Each row has a hidden score. How much does it go up from the first row of each pair to the second? 10 means little or no change, 20 a big rise and 0 a big fall. The score is a weighted sum of the row's numbers plus the product of two more (or one squared), each taken from its middle value.
[-1.23 -1.53 -0.86 -1.53 -1.67 -1.77 -1.17 -1.12  0.17 -0.05]
[-2.87  1.23  1.07  1.11  0.92 -0.22  1.72  1.03  0.32 -0.49]: 9
[ 0.41  0.42  0.14  0.09  0.33 -0.55  0.42  0.17 -0.34 -0.51]
[ 1.22  0.26  0.37 -0.01 -0.26  1.67  0.84  0.88  0.45  0.35]: 11
[ 0.13  0.20  0.17  0.41  0.32 -0.49  0.63  0.32 -0.42 -0.52]
[ 1.08  0.73 -0.03  0.95  1.09  0.56  1.52  0.70 -0.01 -0.93]: 9
[ 1.00  0.08 -0.51 -0.75 -0.56  0.12  0.24  0.31  0.28  0.29]
[-0.10 -0.51 -0.22 -0.19 -0.31 -0.25  0.91  0.21 -0.15 -0.05]: 9
[-0.55 -0.14  0.23 -0.18 -0.15 -1.08 -1.36  0.20  1.33  0.76]
[ 0.99 -0.17  0.24 -0.01 -0.17 -0.91  1.55  0.74  0.25 -0.25]: 10
[ 0.44 -0.32 -0.85 -1.48 -2.08 -1.78  1.07  0.65  0.06  0.37]
[-0.60 -1.27  0.05  0.15 -0.12  0.80 -0.70 -1.06 -1.46 -0.23]: 6
[ 0.37 -0.37 -0.69 -1.32 -1.01 -0.56  1.03  0.99  0.39  0.22]
[-0.67 -0.98 -1.32 -1.55 -1.33 -1.45 -0.99 -0.26  0.24 -0.57]: 10
[ 1.32  1.14  0.59  0.13  0.25  2.37 -0.19 -1.23 -0.20 -0.44]
[ 0.36  0.52  0.22  0.39 -0.07 -0.10  0.48 -0.31 -0.63 -0.89]: 6
[-4.32  0.41  0.53  1.38  0.70 -0.16  1.38  0.49  0.20 -0.52]
[ 1.24  0.69  0.41  0.50 -0.08  0.95  0.47 -0.43  0.33  0.85]: 8
[-1.06 -1.48 -1.69 -2.25 -0.94 -1.10 -0.24 -1.06 -0.19 -0.57]
[-1.12  0.17  1.55  1.27  1.35  0.92 -0.08 -0.16 -0.35  1.21]: 6
[-0.23  0.32  1.41  0.51 -0.01  0.63  0.84  0.20 -0.40 -0.22]
[-1.73  1.14  0.34 -0.35  0.71  0.29 -0.50  0.73  0.52 -0.27]: 16
[ 0.10 -0.31  1.55  1.36  0.68 -0.37  0.25  0.22 -0.53 -0.92]
[-0.68 -1.32  0.72  0.36 -0.22 -0.17  0.73  0.09  0.41 -0.17]: 13
[-0.73 -0.70  1.97  2.17  1.57  0.35  0.27  0.77  0.07 -0.37]
[ 0.12  0.34  0.13 -0.53  0.19 -0.03 -1.41 -0.56 -0.04  0.03]: 17
[-0.22 -0.26  1.13  1.03  0.87  3.35 -2.20 -2.40 -2.11  1.35]
[-2.51 -2.72 -2.96 -1.65 -0.95 -1.34 -1.84 -0.31 -1.12 -1.60]: 5
[ 0.82 -0.15  0.68  0.37  0.67  0.46  1.21  0.75  0.26 -0.30]
[-0.12  0.02 -0.79 -1.28 -1.93 -1.49  0.35  0.09 -0.64 -0.50]: 13
[-0.82  1.32  0.62  0.72  0.93  0.60 -1.70 -0.59  0.96  0.21]
[ 1.02  0.20 -0.14 -0.75  0.81  0.96 -0.45 -0.34  0.59  0.97]: 7
[-0.33 -0.27 -0.44  0.11  0.49 -0.46  0.84  0.43  0.43 -0.30]
[-1.86 -0.72  0.79  0.03  1.25  1.75 -1.76 -2.82 -1.82  0.21]: 16
[ 0.11 -0.33  0.89  0.05 -0.43 -0.50 -0.14  0.00 -0.37  0.25]
[ 0.95  0.31  0.90  0.34  0.04  0.13  1.41  0.63 -0.03  0.22]: 11
[ 1.02  0.67  0.27 -0.07 -0.70 -0.72  1.26  0.64  0.03 -0.28]
[-2.14 -2.76 -2.15  0.06 -0.44 -1.33 -2.37  0.80 -0.07 -0.14]: 1
[ 0.44 -0.35  0.19  0.76  0.68  0.43  0.35 -0.29 -0.74 -0.94]
[ 0.81  0.13  0.93  0.28 -0.34  0.04  1.85  1.55  0.93  0.13]: 12
[-2.47  0.53  0.86  0.09  0.65 -0.22 -2.46 -0.28  0.61  0.95]
[ 0.12  0.39  1.03  0.31 -0.24 -1.34  0.38 -0.34  0.36 -0.33]: 3
[-0.06 -0.30 -0.07 -0.57  0.59 -0.55  0.06 -0.72  0.18 -0.17]
[-0.88  0.49  0.12  0.27  0.68 -0.07 -0.87 -0.52  0.02  1.20]: 10
[ 0.32 -0.70 -0.63 -1.38 -0.96  0.00 -0.81  0.04 -0.58 -0.18]
[ 0.47  0.39 -0.29 -0.54 -0.94 -1.22 -0.08  0.09 -0.10  0.34]: 11
[-1.91 -2.77 -1.60 -2.06 -1.41 -1.83 -0.96 -1.02 -1.73  0.06]
[ 1.77  0.77  1.52  2.52  3.36  3.53 -1.12 -1.60 -0.26 -0.67]: 4
[ 1.24  0.65  0.82  0.97  0.70 -0.45  0.46  0.30  0.66  0.42]
[ 0.41 -0.55 -0.53 -0.90 -0.54  0.16  0.00  0.24 -0.25 -0.45]: 11
[-0.40 -1.53 -1.62 -2.06 -2.56 -0.14 -0.54 -0.84 -0.90 -0.38]
[ 0.70 -0.25 -0.33 -1.03 -1.48  0.14  0.61  0.00 -0.33 -1.09]: 8
[ 0.22  0.30 -0.51 -0.78  0.17  0.32  0.15 -0.53 -0.88  0.99]
[-2.27  0.45  0.74  0.83  0.17 -0.88  1.41  0.81 -0.03 -0.73]: 5
[ 1.16  1.03  0.70 -0.07 -0.09  0.77  1.28  0.41 -0.12 -0.19]
[ 1.00  1.47  0.68  1.34  1.01  0.21  1.37  1.09  0.48 -0.33]: 6
[-1.39  0.57  0.65  0.00 -0.66 -1.17 -0.71  1.30  1.06  0.13]
[ 0.70 -0.25 -0.38  0.24  1.27  1.24 -1.56 -2.13  1.76  1.01]: 13
[ 0.72 -0.32  1.56  0.89  0.71  2.41 -1.55 -1.96 -1.45  1.51]
[ 0.40  1.03  0.76  0.98  1.12  0.93  0.42 -0.31 -0.18 -0.95]: 5
[ 0.44  0.35 -0.24  0.68  0.68  1.76 -0.43 -0.85 -1.23 -0.35]
[ 0.88  1.22  0.45  0.36  0.11  0.95  1.48  0.76  0.07 -0.26]: 11
[-0.47 -0.36  1.53  1.25  1.08  0.12  1.03  0.86  0.42 -0.25]
[ 0.43  0.04 -0.09  0.01 -0.26 -0.02  0.40  0.16  0.03 -0.22]: 13
[0.81 1.81 0.84 1.82 1.76 0.64 0.65 0.89 0.93 0.48]
[-0.99  0.24  0.11  0.20 -0.35  0.06 -0.37 -1.21 -0.33 -0.88]: 16
[-0.77 -0.46 -0.98 -0.66 -1.02  0.44 -0.32 -0.46 -0.73  0.71]
[-1.85 -2.07 -1.63 -1.92 -2.00 -0.48 -0.93 -0.58 -1.46  0.36]: 10
[ 1.04  0.61  1.40  0.93  1.15  0.53  0.53 -0.13  0.06 -0.05]
[ 1.13  0.15 -0.59 -1.29 -0.64 -0.08 -0.28  1.22  1.21  0.90]: 11
[-0.78 -0.84 -1.27 -0.15 -0.51 -0.56 -0.04  0.87  0.60  0.32]
[ 0.33 -0.36 -0.22 -0.36 -0.96 -0.99 -0.28  0.63 -0.12  0.26]: 12
[-0.02  0.47 -0.44 -0.46 -0.42  1.14  0.14  0.41 -0.43  0.27]
[-0.50 -1.38 -1.59 -1.55 -1.44 -2.20 -1.33 -0.45  0.77 -0.12]: 10
[ 0.46  0.20 -0.77 -0.53 -0.24 -0.49  1.06  0.18 -0.24 -1.00]
[-0.77 -0.99 -1.60 -1.94 -2.16 -1.35  0.72  0.10 -0.67 -1.38]: 12
[-1.95  0.25 -0.32 -0.18 -0.38 -1.36 -0.06  0.33  0.60  1.22]
[-1.06 -0.62  0.40 -0.10  0.09  0.91 -0.66 -0.90 -0.17 -0.81]: 12
[ 1.10  0.74  0.31  1.17  0.51  0.28  0.85  0.50 -0.06 -0.14]
[-0.52 -0.94 -1.16 -1.40 -2.03  0.17 -0.58 -1.25  0.47  1.02]: 17
[ 0.61 -0.34  1.30  0.85  1.02  0.66  0.72  0.24  0.04 -0.57]
[-2.39 -0.13  0.73  2.07  2.77  1.30 -2.28 -2.18 -0.99  1.18]: 11
[-1.62  0.13  0.96  0.92  1.51  3.00 -2.64 -2.68 -1.32  1.12]
[-0.19 -0.73 -1.48 -1.31 -1.51 -0.93  0.45 -0.15 -0.78 -0.82]: 6
[ 1.33  1.01  0.79  0.96  0.97  2.45  0.36  0.12 -0.04  1.35]
[-1.32  0.76  1.81  1.05  0.64  0.10 -1.11 -0.13 -0.26  0.88]: 9
[ 0.58  0.10 -0.40 -0.91 -0.55 -0.40 -1.43 -0.09 -0.48 -0.57]
[-0.15 -0.85 -0.97 -1.17 -1.44 -1.51  0.17  0.11 -0.61 -0.16]: 13
[ 0.64 -0.42 -0.80 -0.03 -0.66 -0.99 -0.21  0.00 -0.39 -1.12]
[ 0.63  0.39  1.48  1.37  1.09  0.32  0.38  0.01 -0.09  0.98]: 13
[-0.03 -0.81  0.81  0.15 -0.42 -0.24 -0.11 -0.99 -0.17 -0.35]
[ 0.19  0.74  1.06  0.49 -0.15 -0.16  0.16  0.33  0.46  0.44]: 9
[ 0.61 -0.33  0.11 -0.63  0.43  0.68 -1.18 -2.15  1.01  0.66]
[-0.58 -0.78 -1.23 -0.66 -0.43 -0.20 -1.11 -1.21 -0.87  0.74]: 6
[ 0.16  0.33 -0.21 -0.39 -0.81 -0.46 -0.53 -0.79 -1.03 -0.70]
[ 1.10  0.91  0.36  0.61  0.47  0.82 -0.18 -1.38 -0.92 -1.62]: 9
[ 1.09  0.44 -0.09  1.18  0.92  0.21 -0.99  0.79  0.35 -0.08]
[-0.14  1.50  0.67 -0.23 -0.71 -1.60  1.39  1.55  0.86  0.36]: 16
[1.48 1.48 0.82 1.10 1.16 1.45 1.25 0.37 0.18 0.11]
[-1.13 -1.17 -1.61  0.32 -0.17  1.32 -0.85  0.41  0.46 -0.02]: 8
[ 1.49  0.47  0.41 -0.12 -0.64  0.18 -0.08  0.49  0.26 -0.39]
[-0.56  0.97  1.24  1.89  1.37  0.18 -1.68 -1.70  0.50  0.78]: 11
[ 0.46 -0.69 -1.16 -0.48 -0.07  1.29 -0.86 -0.62 -1.44  0.12]
[-0.37 -1.47 -1.37 -1.28 -0.39  0.62 -2.59 -1.42 -0.67 -1.33]: 11
[0.32 0.81 1.67 1.92 2.18 0.74 1.13 0.94 0.58 0.08]
[ 1.20  0.60  0.28 -0.11 -0.28  2.58 -0.94 -0.48 -0.42  0.52]: 15
[-0.76 -0.21 -0.17 -0.68 -0.27 -0.10 -0.95 -0.17 -0.69 -1.08]
[-1.03  0.00  0.06  0.52  0.38  0.03 -0.02  0.22 -0.42  0.10]: 8
[-1.93  0.28  0.92  0.60  0.02  0.57 -1.34  0.37 -0.53 -0.23]
[ 1.08  0.96  1.76  1.04  1.91  0.69  0.71 -0.01 -0.48 -0.67]: 7
[ 0.39 -0.28  1.20  1.16  0.57 -0.34 -0.71 -0.76 -0.36  0.28]
[ 0.60  1.40  0.51  1.20  1.89  3.08 -0.99 -1.05 -0.99  0.35]: 10
[ 0.93  0.31  0.06  0.23 -0.22 -1.05  0.08  1.08  0.33  0.25]
[-1.11 -1.88 -2.52  0.01 -0.35 -0.95  0.28  0.37  0.04  0.81]: 12
[-0.67 -0.65 -1.35 -0.92 -0.75  0.53 -0.35  0.05 -0.22 -0.31]
[ 0.03  0.53  0.62 -0.02  0.35 -0.37  0.83  0.14  0.27  0.15]: 11
[0.47 0.89 1.27 0.86 0.10 0.92 1.89 1.58 0.97 0.28]
[-0.93 -1.99 -2.59 -1.28 -0.71  0.17 -2.47 -1.43 -1.20  1.11]: 12
[ 0.14  0.55 -0.09 -0.28 -0.05 -0.92  0.66  1.08  1.00  0.44]
[ 0.16 -0.45 -0.39 -0.49 -1.09  0.73  0.73  0.29  0.28 -0.56]: 11
[ 0.72  0.31 -0.04 -0.56 -0.24 -1.26  1.10  0.91  0.24 -0.13]
[-0.28 -0.11  0.16 -0.22 -0.32  0.40  0.55  0.13 -0.37 -1.00]: 10
[ 0.09 -0.68  0.62  0.20 -0.41 -0.60 -0.54  0.06 -0.61 -1.19]
[ 0.38 -0.63 -0.99 -1.00 -1.22 -1.38  0.71  0.04  1.25  1.21]: 17
[ 0.26 -0.12 -0.90 -1.32 -0.67  0.04 -0.67 -0.54 -0.21 -0.25]
[-0.96  0.57  0.47 -0.21 -0.59 -1.02  0.39  0.35  0.65  0.11]: 10
[ 1.09  0.84  0.91  1.71  1.54  0.72  1.36  0.56  0.14 -0.23]
[-0.01  0.86  0.44  0.57 -0.08  1.68  0.95  1.14  0.54  0.12]: 12
[ 0.55 -0.45 -0.16 -0.50 -0.83 -0.95 -1.61 -2.03  0.06 -0.67]
[ 0.30 -0.49  0.29 -0.15 -0.32  1.33  0.81  0.00 -0.82 -1.32]: 8
[-0.98  0.81  0.29 -0.11 -0.41 -1.32  0.44 -0.32  0.14 -0.48]
[ 1.06  0.30 -0.49 -1.05 -0.99  0.26  1.34  1.19  0.80  0.49]: 10
[-1.69  0.12 -0.01 -0.11 -0.75 -1.55  0.08  0.17 -0.39 -0.44]
[ 0.62  0.44  0.05 -0.49 -0.20  0.47  1.21  0.49  0.16 -0.01]: 12
[-0.66  0.10 -0.20 -0.46 -1.00 -1.86  1.13  0.36 -0.37 -0.10]
[-0.66 -0.34  0.67  1.18  0.60  0.51  1.40  0.49  0.87 -0.01]: 7
[-0.44  0.50 -0.28 -0.02  1.22  0.04 -1.20  0.10  0.36  0.10]
[ 0.58 -0.12  0.77  0.27  0.57 -0.48  1.19  0.68  0.06 -0.34]: 10
[-1.71 -1.91 -2.03 -0.42  0.86 -0.32 -0.46  0.11  0.73  0.57]
[ 0.78 -0.17 -0.25 -0.39  0.34 -0.23  0.02  0.07 -0.62 -1.13]: 10
[ 0.19  0.84  0.97  0.12 -0.58  1.86  1.17  0.84  0.81  0.27]
[ 0.15  0.14 -0.45 -0.43 -0.58 -0.48  1.14  0.46  0.71  0.09]: 8
